Each path below is one point turned by a fixed rotation once a step. After each direction that follows a path, write how fast that rotation turns it, in degrees a step (0 if it stays still).
Each turn is a multiple of 5 degrees from 10 to 175, or 0.
Each row of a path follows its step; steps can be skipped.
path 1
step 0: [-33  14   9  -7 -27   4   3  10  -6  -3  11 -10  24 -47 -50   4  13   2
 -10   8 -37  42 -48  11 -25 -13  10 -20  22   6  26   9 -11  19  10 -21
  33  -3  60 -12 -33  11 -22  12  12   1 -12]
step 1: [-26 -10 -28  -6 -22 -20 -22 -71   5  20  32  -4   2  14 -27 -31  19 -33
  -2  17  11 -12 -44   7   2  15  19  -2  -4  -4   5  16 -19   2  23 -21
  -4  -6   7  49 -16 -12  35  21  -4  -5  43]
step 2: [-40 -35  42  10  23  -3  -4  -1  28  17  -1  44 -17 -14 -28  -1  -9  23
   2  17  -2 -36 -10   3  27  -3  -1  -6 -23 -39  -1  -2 -25 -34 -14  -2
 -22  10  41  13  -2  42  15  13  45 -21   8]
step 3: [ 12 -10   1 -26  -7  30  -9 -16  15  32   2  10  11  27   0  14 -12 -10
  10  16 -20  49  28 -38  14 -19 -11  -7  26  -3  14  -8   7  29  16 -19
 -24  22  45  36  26  34  -3 -34  39 -11  41]
step 4: [-26  -7  -6 -23   8   8   6   6  -7 -18  19  -1   0 -12 -61  -3  -2  -6
 -55   9 -21  25  20  14  55  30   9  -7  30  23   0 -20 -22   9  11  -9
 -31  31   7 -13 -19  27  14 -17 -52  -5   5]
step 5: [-14  55  10  -7 -37  -1  -9 -45   2 -14  22   4 -17 -32  14   9 -56  24
 -18   1   2 -21   6  -1  23   5  41  -2   3  13 -13  23  -5  22   3 -28
   7  15  51  41 -29   7 -15  15  -9   7  -8]
step 6: [ -2  13 -10   5   8   0  12  -6  49  14  36   9   0   8  -5 -35   0  38
 -20   5  -8  -7 -38 -28 -10  48   6 -21  18  54  28  35   2 -35 -21 -27
  -7  17  19   1   5   2  25  -4  39 -26   4]
step 7: [ 19 -37 -29  -9 -10 -17 -32  -5  10  12 -30   1   5   6   6   0   6  20
 -18 -15 -21 -37  12 -19  48   0  10   8  21 -14  24   8  37  -8  66  -5
  -5  12  44 -16 -11  15  38  24  25 -24  -2]
step 8: [ 35  21 -17 -48   6   7 -28  -7  32 -17 -29  48   0  10 -60   4 -11 -15
  -1  -6 -20  26  23  37  10   4 -20  15  -8  20  11  19   9  -4  -7  22
  -9  14  15  32 -22  33   5  11  20 -16 -32]
step 9: [ 21  -1  31  -8 -14 -21  22 -47  44 -10  18  -8  34 -28 -19   2   4  10
 -37   0 -26  46  15 -16  -1   5  -1  -7  -9  12 -28 -45  12  13  27 -38
  12 -15   9  19 -10   1 -11  20  -9 -49 -21]
Speeds:
[ -4   6 -12  -6   3   3 -10  -6   8  -1   1   1 -11  11   0  -2   4  -9
   2  -2   5   4  -1   9  -4  -7  -1  -3  -4  10   7   7   6   3 -10  -6
  -3   3  -5   7  18  -3   4  -5  -7  -4   1] => 155
[ -1  -5  -1   1  -4   0  -3  -6 -12   1   0   1   5  -5  10   7   3   0
   5 -10  -3  -5   1  -1  -4  -2   5   1  -3  -7  -1   0  10  11   0 -15
  -8  -6  19  -5   9   4  -3   3  -6  -5 -12] => 160
[  2   0   7  -3  -8  -1  -3   0   4   3   1   5   8  -1   2  14  -6   0
   6  -4   3   1  -1   9   1 -11  -5  -4  -3   7   2  13  -3  10  -8  -5
   4   3  -2  -6 -10   4   4  -9  14  14  -4] => 135
path 2
step 0: [ -8  20  18  23  -7 -21 -17  -6   9  14 -26 -16 -14 -23  14  23  19  -8
   4 -24 -31 -34 -20  20   1 -32  39   9  -7  37 -27   5  11  29  -6 -26
  -2 -26  17  -7  48   8 -16 -18   8  12  48]
step 1: [ 27  -5   5  23   5  -7   8  -2  18 -46 -31  19  23 -42  22  22 -11 -11
 -25  16 -31  37  22 -15  39  -4 -17  12  -5  14 -18  14 -15  49  16  22
  -2  36 -14 -10   5  -9  10   9  -5  28 -13]
step 2: [ 12  -3 -29  28  13 -16   6 -11 -35 -31  23 -21  -3  11 -13 -46 -36   5
  -1  33  14 -14   5   7  33  38  42  21  32  10  -2  17   4 -17  11  -6
  13  -6  12 -17  24  -8  21  23  19  37  20]
step 3: [-16   1 -16 -35   1  -9  14 -21 -13  20  21   0 -10 -29 -10 -22  -5  43
 -12 -17 -39 -14  -6 -36  21 -12  -7  12 -39   8 -33  -2   4   8  21 -32
  26  -1  34 -49  15  13   4 -25  11 -22   9]
step 4: [ 27 -35   3 -25  22 -17  -6  -3 -10  16  -8   2  -7 -32 -12  33  11 -10
 -15  -7 -39  -7  19 -17   6  19  21 -16  16 -15  -5 -12   6  43 -46  13
  27 -15 -58  -7  10  40  13   0   5  31   8]
step 5: [  1  14  -7   6  28  18  38 -46  22  10  -9 -11  22 -22  15  -7 -20 -19
 -20  25  15  26  -1  44  -6  -2  29   6  13  -7  15   2   1  15   3  17
  -6 -41  20 -48  29  -1  24   7 -42  19  10]
step 6: [  1 -10  -6 -32 -14  14  21   5  34  -9  21   4  -9  13 -24   0  10  21
 -16  26 -24 -22  16  36  48  -6  15  18  19 -36 -46  17   5   8  33   2
 -28  18  -2 -43 -24 -13  -6  -3  33 -12   6]
step 7: [-28 -40  15 -10 -13 -22 -10 -18  17  38  19   8 -20  32  16  11 -13   8
  -3  19  13  20 -12 -38   6  36 -12  -1  -6  -6 -13  20   1  -1  33  10
  45 -26 -33 -21   6  34 -17  20  15  32  10]
step 8: [-16 -42  17 -21  -6  16  21   9   9  -8 -14  -7  -5 -22  15 -14  25  -6
  24 -15 -11   6  19   1 -33  43   6 -27  19   4  -8 -44  13  25  23 -25
 -15 -54  24 -24  18  -5  29 -30  -7   7  -6]
step 9: [ 16 -37  17   7 -37  12  22  -1  19   3   3 -41  29  12 -30   2  25 -28
  -7  20 -18  25  14   8 -11 -43  16   2  17 -28  14   7  14  37  -7  36
  19  17  19 -21  21  10 -15   2  31 -37  -9]
Speeds:
[  5  -4   9 -11  -3   0  -7  -6  10   6   1  -6   5   1   6  -3   2   4
   4  -6   0 -10 -16  -5  14   7  -2   1  -8   6  -5  -3  -8  -4  -4  -7
  -1  -1  -5   3  -3  12 -10   0   0  -2   8] => 100
[ -1  -1  -5   4   4  -1   0   1  -1  13  -1   8   7  -8   1   4   9  13
  11  -1  -6  10   4   8   9   1 -11   7   7   6   1   3   1  -5   5  -9
 -12  -7   8   1   5   8   3   3  -3  -6  -6] => 145
[  4   2   6   3  -8   7   3 -20  14 -10   0  -5  -1  -5   3   1  -2 -11
   2   6  -9   2  11   6   6  -7   2   5  -2  -2   8   5   0  -5  -8  -2
  -9   1  -3   8   5  -3   2   8  -3  -1  -1] => 85
[ -3   6   2  -8  17  -2   1  -9  -1  -1   3  -2  14  11  -2  -4  -2  -6
  -2  11   3   1   5  -4   0   3  -7  -2   5  11   1 -14   1   6   1  -2
  -5  -8   1  11  -2  -1   1  -2   5  13  -4] => 120
[  6  -5 -11   3  -1   6  -7  -5  -9  -4   9   8   1  -1   4   2  -1  -1
   0   2  -7  11  -5  -2  -2   1  -5  -6   1  -9   0  10 -14  10   1  -3
   0  -9 -11   7   1  -3 -18  -3   2   3  -3] => 125
[  1  -7  -3 -13   4  10   9  -1  11   6   1  10  -4   5  -7   5   4 -13
   2   9   7   0   5  -1  -5  10   1  -4  -4 -11  -4   8  -1  -5   1   1
  -2  -8   7  -8  -3  14   0  -1   1  -2   0] => 25
path 3
step 0: [-42   2  16  23  -5  -5  15 -42   9  -1  -7   6 -43  14  13  20  22 -27
   3 -20 -27  -7  19  15  16 -23  38  23  11  29 -39  -2 -24 -18   4  13
 -41 -31   3 -24  -4  -7 -34   5 -14  28  17]
step 1: [ 29  -1  -2   5 -19 -22  17   2   7   1  -6  -2  14  15   5  -9 -23 -19
  25  -7 -20   4 -16 -24  -3 -30  30 -44  36 -39  44  16   2  -2 -11   4
 -42   5 -22 -19  15  46  11 -30 -11  39  -1]
step 2: [ 33   9 -41 -11   1  -5 -11 -15  45  11 -30  -9 -14 -24  -2  25  15  25
  25 -25  -5 -32  -2 -25  11 -32  -9   5 -16  56  22   3 -17  15 -30  16
 -11   3  28  47  16  -1   6   2  -2   4 -24]
step 3: [-31 -33 -18 -38   0 -32  -3 -47  11  61  14  -5 -11  12  20 -18 -37  12
 -10 -13   8 -13  -2  15  39 -11   7  -9   5 -12  15  -1 -11 -38  24  10
  17  -8  -4  -5   3  -9  15  36  39  15   6]
step 4: [ 20 -30  12   2  21  -6  -4  29  14  36  11  -2  49  15  -1  16 -23  48
  12  16 -12 -26  -2 -11 -10  22 -63  -2   9 -37   5 -19  -4   0  -1  21
  23  19 -15  14 -14  19  -2 -40 -13  -5 -26]
step 5: [  2   8  -7   3  22 -21 -11 -30 -35   3  20  -1  12 -34   7   6  22  15
  11  29  44  -5 -24  31   8   7 -19  31 -23  38  -5  18  31   0   6  -8
  34 -38 -12  28   4 -38  -7 -11 -16 -25 -26]
step 6: [-18  19  10   6  31  22 -11   8 -32   6  39  13 -19  31 -10 -33  -4  18
 -40  27 -18  19   0  39  14 -20 -34  -1 -29 -23  14   7 -12 -17   8 -29
  -6  -4 -11 -43 -43  -9   0   0  -8  11  33]
step 7: [ 43  11  56  21  15   4   0  10 -37 -43  13  13 -14  -6 -25  41  23 -18
  24   6   1  21  36 -18  12  12 -16 -17  16  -5 -21 -14  12  -5  17  41
 -22  16   2  17 -15 -14  -3 -23 -33  -2  15]
step 8: [ 17  36   1 -25 -39  -7   6   0 -23 -16 -19  55 -26 -26  -6 -30  24  -9
  -7   6  -5  27   6  13  -7 -17  25  18 -11   8  39  31  25  13  10  12
 -29 -27  20 -26  38 -11 -15  -5  26 -24  -5]
step 9: [ 12   4 -29   8 -22  30  39  27   9 -24  -7 -14 -40  13   2   6 -33 -23
  11 -10 -11  -5   7 -15  -6 -18 -29  -4   4 -10  23 -15 -44 -26   0  15
 -21  11  20  -8 -22  20  -3  59  15 -24  36]
Speeds:
[  2   2  -1   9 -12   2   1   1  -4   3   5  -1  -6   2   5   8  -2  -6
  -6  -4  -4  -7  11  -7  -2  -1  -1   5  -2  -2   2   5 -10   5   8  -5
  10  -4   1  13  10 -17   9 -10  -8   3   0] => 140
[ 11  -9   3  -7   7  -1  13   9  11   4  -7  -3   1  -2  -1  -5   0   3
  -7   0  -7  -4  12   2  -4   8  -7  -1  -4   9  -2   9   1   6 -10  -1
   1 -12   2  -8  -3  -4  -2  -2  -4   5  14] => 160
[  1  -3   5   3  -3  -1   9   5  -3  -1   6  11  -6 -12   7   3   3   1
  14   2  -2   9  -9  -3   2  -1   8   4  -3   0   0  -5 -15   6  -7   0
 -11   1  11  -4   2   0   8  -3   6   8  11] => 45
[  8  -1   9  -9  -1   1   3   8  -2   0  -7   0   9   5  -4   6   4  -7
   6   7   6  -3   1  -5  -4  -1   0 -11 -14  -8   2  -5 -13  -2  -2  -3
   3   5   4   7  -9   4  -2   7 -15   6 -11] => 135
[-11   7  -3  -9   2   2   4   1   3   2   3   4  -3  12  -4  11  -2  -2
   2  -7  -3   3  -6   4  11   9   2  -8  14  -8   0   5 -14  -3  -5   2
   8  -2  -3  -4  -8  -4  -4  -3  -7  -7  11] => 120
path 4
step 0: [ 10 -29  17  45  58  -1  20  -9 -12  27 -24  11  20  -3  -4 -26  15 -23
  -4  24 -14  22 -27  10 -42   0  -8  -3  23 -12  35 -33 -14   3   0  -5
  -2   5  13  -6   8   8  20 -15  21  51  43]
step 1: [ 21 -10  10  -4  -3 -18  -3 -45  33 -13  29   1 -34  34   7 -31  25 -18
   1  12   2 -16  -3 -43 -39  19  -4  14  50 -18  33  -1  37  -9 -29  13
 -24   0  17 -16  -7 -12 -28  19  -1  30 -24]
step 2: [-26 -14 -10 -24  14  27  28 -19  35  -8 -35 -15  17  22  16 -21  -6  26
  12 -13 -22  31 -19 -27 -25   7 -27  47 -26 -17   8  24 -19 -25   6  -8
 -11 -12  13  16 -22  -4  27  35  13   2 -50]
step 3: [-13  33 -26  18   5  31  18   7  19 -12  -5 -18 -19 -20  22 -20   3  27
   8  46  11 -12 -28  25 -19 -40  43  -9 -16 -29  11 -33  -2  29   3  11
   3   6 -26   2  -1 -31   9  18  31  27 -44]
step 4: [ 11   1 -16 -29 -41 -26 -11  28  33 -18  21 -12  11  -9  -8   9   4  25
  38   0  -5   1   3 -26 -38  16  30  12 -24   6  42 -20  26  37  15  25
  30  18  -6 -17 -29  15   4  34  23 -32  20]
step 5: [  4 -16   1  -6 -14  17  -4  25 -32   2 -32   3   0  17 -42  38 -35   0
  17  -9 -34  27   9  43  -7  23  -7 -10 -25 -22  26 -16 -14  -7 -28 -10
  35  -5  15 -33   8 -11   8  44  44  31   7]
step 6: [ 17  -1  35   3  -8   9  15   4 -12  11   0 -40 -12  -2   4  18  -4 -54
  -2  31   7 -23 -12  14  11 -25 -31  22  39 -20  39 -33   7  29  -1   5
  -5  14  25  21 -12  19 -10   3  58  23  33]
step 7: [  8  -5   7 -18  26  14 -16 -10   0 -18   5  35   2  34   9 -43  -6 -29
  -9  18 -32  11 -31 -30 -20  49 -18  32  30   8  25  -8  27  19 -39 -20
  28  12  20 -14 -10  25  34 -29  10 -10  -3]
step 8: [ -7   3 -23  14  24   5  79  -5  31   3 -38  35   3  12   3 -23 -25   1
  15  10  -8  20  10 -24 -39   7 -21  -4  17 -13  -9  -6   6 -29 -33  17
 -15  17  15  11  -4 -36 -25 -11  26  40 -19]
step 9: [ -6 -19  -3   3  15 -20  23  -9  43 -10  12 -29 -52   8  55   1  11  18
   6   2   3  21 -48  -2  -7  19  20  23   9  -7  16 -11  29   9  59  21
 -13 -15   0  -1 -18 -37  10   5  13  26 -14]
Speeds:
[  2 -10   2   2   6  -7   0 -10   4  10  -3  -4   3  -6  -4  -8  14   9
  -5   0  -3   0   9  -9   0  -6  13   8   5  -3   1   4  -3  -3   7  -1
   8   0  -3   3  10   1   1  11  -6   9 -10] => 40
[ -4 -12   7  13   1   4  -9   0   1  -9  -8  13   3  10  -3  -1 -10  -6
   6  -1  11   1  -1  -2  -3   4   2   8  -5   9   1   1  -1   0  11  -7
   3  -2 -15   5   0   2   8   5   1   1   0] => 145
[ -3  -3   3   2  -2  -6   2   4  11  10  -7 -10 -11   1  -6  10  -3  -3
   1  -3   6   4  -1  -2  12   3  -1   0  -5   8  -8  10  -2  -9  -7  -4
  -4   0  10   5   1  -9   9   6  14   2  -7] => 110
[ -6  -4   3   3   2 -16   4   5   4   8  -3  12 -10 -11  -5   3  -6  15
   5  -2   0   2   1   0 -11  10   9  -2  -3   2  -1  -9  -4   7   4   4
  -2   3   0  -2   2  -5  -3 -14   2  -1   6] => 80
[ -3  -1  -6   2   1  -8   2  -9   5   2   2  -4   0  -1   7  -5   1  -3
  -6  -1   7  -1  -6   0 -13  -3   0   1 -11   3   4   7  -6  -2  -6  -1
 -17 -11  -6 -10 -15  -6   5   0 -12   8   0] => 45
path 5
step 0: [-28   9 -16 -51  20   6 -10 -23 -18 -16  21 -16  28  -2 -15   8  11 -23
  -8  10 -13 -17  39   1  35  36  42 -23 -23  -8  15  36   3   8 -15   9
 -35 -31   0  19 -35  12  24 -18  31 -49 -10]
step 1: [-43 -15   5 -27   1   8  14  21 -48  15  34  -9  29  -3   4  -7  27 -19
 -15   5   7  -2   9 -27  73   3 -12  12  -6 -14 -14 -65 -10   0 -12  15
 -29 -30  11  32   2 -15  -6   2  24 -32   4]
step 2: [-58   2 -20 -11  17  41  10  10 -42  18  14 -53   0 -24  31 -16  29   3
  12   7  15  17   1   5  10   7   6 -11  29 -26   1 -25 -42   1   8  34
  58  31  15   5   9  -4 -14  -9  24 -12   7]
step 3: [-60 -34  16 -11  43  -9   1  -3 -48  16   3 -29   0  -4  -7  12   4   5
  29  17 -17  -6  16  13   4  38  37 -22 -28 -29 -16  35   4   2  21 -22
  31  30  18   2 -19  22   5 -40  26   0 -14]
step 4: [-48 -46 -16  -9  13 -48  26  14 -23  13  -1 -10  14 -10   7  28  10 -31
   6  22  -1 -14  -2 -35  29  25  20  18   0 -32  -1  -1  25 -19  65  -9
 -21 -29  18  -4 -21 -45   6  -1  10  -7  -1]
step 5: [-31   4 -22 -43  22  -1  18 -18   1 -30   7 -38  38 -13  22   3  15 -20
  26   1  12 -11   4 -14  12  21  31  12  61 -16  -3  10 -33  -9   6  53
  -3 -15 -16 -23 -28 -49   8  18   8 -28  -7]
step 6: [-36   9  38 -53  36  14 -12 -34 -58 -21   9   1  42 -24 -12  -9  11  15
  18  -1 -13  -3   4   9  38  29  27  10   2  26 -28 -18  -8  20 -13  -5
  13  15 -15  -8 -15   0  28   5  29 -42  -9]
step 7: [-49 -10 -41 -18   7  -2   9   7 -61  38   0   1  15 -38 -13   3  15 -10
 -16  17  10   1   6 -16  30   8  -8  35 -11  33  16 -37   6 -16  24 -35
  38   4   7  17 -13  -3  -1  -2  35 -42  25]
step 8: [-27  -7 -49  -7  47 -13  37  11 -14  22  19 -48  42  -8   4  13   4  -4
  20  17   3  -6  29 -17 -20  20   1  26  24 -26  20   5 -26 -42 -27  11
  33  14   8  15 -25  14 -20 -23  35   4   7]
step 9: [-30  -1  55 -16  52 -31  32 -18 -27  -4 -11 -29  50 -10   0  28  18   3
  27  15 -26  -3  17 -15   4  41  12  16   7 -37 -21 -24   4 -10  19   9
 -18  23  10 -15  11  23   4  -1  24  37  -9]
Speeds:
[-11   0  -5  -5   1   0  -4  -1  -2  -9  -4  -4   3   5   3  10  10  -3
 -13   2  -8 -10   3  -7  13   9  -4   4   4  -7  -6   4   9  -2  -8   2
  13  11   3  -2   2  -7   1  -1   8   0   5] => 0
[ -7   3   1   3  -4  -5 -13   5  -3   6  14   6  -7  -1   4  -6  -1   1
  -7   5  -9  -4  -3  -1 -13  10   8  -2   4   6   8  -1   6  -5   6 -10
  12   4 -12   3   1   1   4  -8  -2  -3  -2] => 90
[ -2  -3  -8   2   4   5   1   0   8   5  -9   7  -9  -2  -4  -7  -9  -1
  -8 -11  -4   4  -5   3   5  10   1  -2  -3   1   1   3   3  -1   6  -5
   3   0  10   1 -22   6  -2   6  14   0  -5] => 95
[ -3   8   7   3   0   7  10  -1  -6  -9  -5  -2   9   7 -12  -4  -3  13
   3   0  -4  -1  -1   7 -11   2   3 -10  -3  -7  10   7   7   4  -9   4
  -2   6  -7   9  -8 -10   1  -5   7   2   0] => 125
[-10   3 -10  -3   1   0   1  11  11  -9  -2   6   1  -6  -2   0  -8   5
   1  -6   3  -1  -3   0  10   6  19   7   0   3   1   4  -1   8  -3  -1
 -12   4 -10   5  13   0   4   6  -3   2   3] => 65
